One turn moves each row of this set onto another row. After a few examples, where does it send each row asked below?
tizo: [ -3   1  -9 -20   3   5  -2  -6   9  19  -6  14 -16   0  -6   0  31   3
  -6  -1   0   5   6  10  -2]
kobon: [-10   0  -7   2  -1   2  -5  -4   1  -2   4   3  -2 -24  -6   7 -12   3
   7  20 -16  -9  -6   3  11]
tuvig: [ 17   2 -11 -19   3  -2  -2   3   8  15  14  -2 -16 -23  -7 -18 -11   8
  -5   0  -9   5  -8 -11  -1]
Ril: [ 15   4 -16 -16   5   0  -2  -3  15  11   7   3 -13 -25   0 -20 -15   2
  -7  -7  -9   8  -7 -10  -2]
kevu: [-14  -1   7  -1   0  10 -12   0   6   3   0  -9 -25  18   1 -13  -2  14
 -22 -10   1   5   3  10  14]
Bula: [ -7  -1   7  -5  -7  -8 -15   4  -3  -5  20   1 -10 -25 -18  -5  -4   9
   2  13  -7  -1  -6  -3  13]
Ser: [-20   2  12  10   4  -1  12   2  10  -8  12  22 -20   8 -11  -5 -11   5
  -8  -8   8  10  -1  -1   3]
lebi: [  7   3 -18 -20   6   3   2  -2  12  19   2   1 -14 -21  -4 -16 -16   7
  -2  -3 -11   7 -13 -10   0]
Ramo: [-11   2  -1   0  -5  -7 -17  -6   9 -17   8  12  -9 -31   2  -8 -10  -2
  -6   0  -7   5  -4  -4  12]
Nivo: [ 17   3 -18 -14   6   3   3   0   9  18   7  -2 -10 -23  -4 -12 -15   4
  -1   4 -13   0  -7  -7  -2]
Tuda: [  2   1  -4 -19   0   1  -6  -3   7  15   2  13 -17  -2  -7  -3  34   2
 -10  -2   3   5  10   8  -3]
Nevem: [-14   0  10  13   5   3  18   6   3   1  15  15 -16  12 -16   5 -11   8
   0   6   4   0  -1   3   1]
bem: [-10  -3   5   0   0  13  -8   3   1   9   2 -15 -22  20  -3  -6  -1  16
 -16   1  -2  -2   3  13  13]
lif: [  2   3  -9 -16   2   3  -4  -8  12  12  -5  17 -14  -4   0  -3  31  -3
 -11  -5   1   5  11  10  -4]
saseb: [ -4   2  12  19   2  -2  11   4   7 -10  18  19 -13   6 -13  -2 -10   1
  -6  -2   7   1   8   3   0]
zele: [  5   0   3  12  -3   8 -13  -1   8  -2   0  -8 -11  13  -2 -13  -4   3
 -17  -7  -3  -5  18  18  11]
bafeg: [-28   1  -5 -10  -2  -1 -10  -8   7   0  -5   9  -9 -22 -12  -5 -13   7
   5   2 -12   6 -16  -2  15]
Suso: [-17   3   4  17   6   4  17  -3  11  -4   3  23 -11  10 -11   2 -16   0
  -1  -3   2   2   1   5   2]
Dudi: [ -4   1  -3  11   0  12  -8  -6  11   3 -12  -6  -9  16   0 -10  -9   2
 -14  -8  -6  -4  13  20  12]
mir: [  6   1  -9 -14   2   4  -2  -5   8  16  -2  13 -12  -3  -3   2  32  -2
  -7   3   0   0  12  11  -4]

Bula goes to Ramo
zele goes to kevu
And these:
Ril goes to lebi
lif goes to tizo
Suso goes to Nevem

One turn moves each row of this set onto another row. After a few examples, where does it send each row asked below?
fes: [-17  11  -4  -1   8   1  -1  10  -7  -4  14 -11]
bilit: [  1  11  14   3   5   6 -10   9  13  18   4   3]
ratat: [ 0 10 16 -1  2 11 -8  3 13 18  1  1]
rego: [  3   6  18   8   5  -4 -13   3  20   8   3   0]
Fuzo: [16  8 -3 16 -6 -8 -1 -9 -1  5 -4 13]
guto: [  1  12  -1   6 -12   8 -20   1 -14   1   4  15]
mifed: [  2   9   2   5 -14   4 -23 -11  -8  -9   0  10]
selo: [13 11 -4  9 -6  4  4 -7 -7 15 -4 14]
zolo: [  4   9  15   8   6  -2 -12   9  15  13   5   3]
vadig: [ 0 -2 11 -3  1 -3  1 14 -4 26  8  4]
raz: [  0   4  -3   4  -8  -8   8  12 -23  -4   5 -11]
Sini: [  8  -2   3 -19 -13 -12  -2   3   6 -12  -5  -5]
muki: [  0   0   1   3 -11 -10   6   1 -17 -14   0 -16]
tefa: [ -3  -6  19 -14  -8   1   1  -9   4  15  -2  -7]
badel: [  3  -9  15   5  -2 -22  -6   2   9   5   5  -4]
Vato: [  1   6  20   2   1   1 -12  -4  20   6  -1  -2]
fazu: [ 13   7   1   7 -11   2   2 -19  -3   6  -9  10]
Veb: [  0  11  -1   2 -14  13 -19  -4 -14   0   1  13]
noka: [  7   4  -4 -17  -6  -4   2  24  -6   7   3   4]
riki: [ -2   1   2  -3 -12  -3   9  -2 -19 -10  -2 -17]
Rupu: [  0   1  -1   6  -9 -12   7   8 -19 -11   3 -13]
Nemid: [ 15   7   1  12  -8  -6   1 -17   0   2  -7  10]
nefu: [ -3   2   0  -5 -10   2  10   3 -22  -4  -1 -15]
lami: [-18  10  -2  -5   7   6   1   6  -7  -2  11 -14]
Kisik: [-17   7   0  -4   3  -1  -2  -2  -2 -13   8 -16]
fet: [ -2   5  -3  -1  -9   0  10   9 -24  -2   2 -12]
mig: [  3  -4  12   7   2 -18  -4  15   3  16  10   2]
zir: [15 10 -4 14 -5 -4  2 -4 -6 12 -2 15]
sise: [-16   7  -1   0   6  -5  -3   2  -1 -14  11 -14]
Gabu: [-18   9   0  -7   5   5   0  -1  -5  -8   8 -15]
Bulo: [  0  10   2   1 -15  11 -20 -10 -10  -4  -1  11]
Gage: [  4  11  -1  11 -12   2 -22   2 -12  -3   4  15]
Zap: [ 11   3  -3 -10  -4 -17  -3  23  -1  -3   4   4]
Vef: [  2   9   0  10 -13   0 -23  -5  -9  -9   2  12]
nom: [  5   4   0 -26  -9   4   4  13  -5   5  -3   0]
tes: [  6   0   4 -27 -12   0   1   2   1  -4  -7  -4]
Zomaf: [  0  -9  19  -5  -6 -13  -3 -10  10   5  -1  -7]
Duzam: [ 10  -1   0 -11  -9 -21  -4  12   6 -11   1  -1]
sapa: [-16   9  -3   3   9  -5  -2   8  -4  -9  12 -12]
Kava: [ 13   9  -1   4  -9   7   4 -14  -5  12  -8  11]
tatat: [ 0  8 18 -2  1  9 -8 -3 17 12 -1 -2]
vor: [ -3  -3  15 -12  -3   6   4   3  -3  25   2  -1]

mifed goes to Bulo
fes goes to sapa
And these:
mig goes to badel
Fuzo goes to Nemid
nefu goes to fet
tes goes to nom
bilit goes to zolo

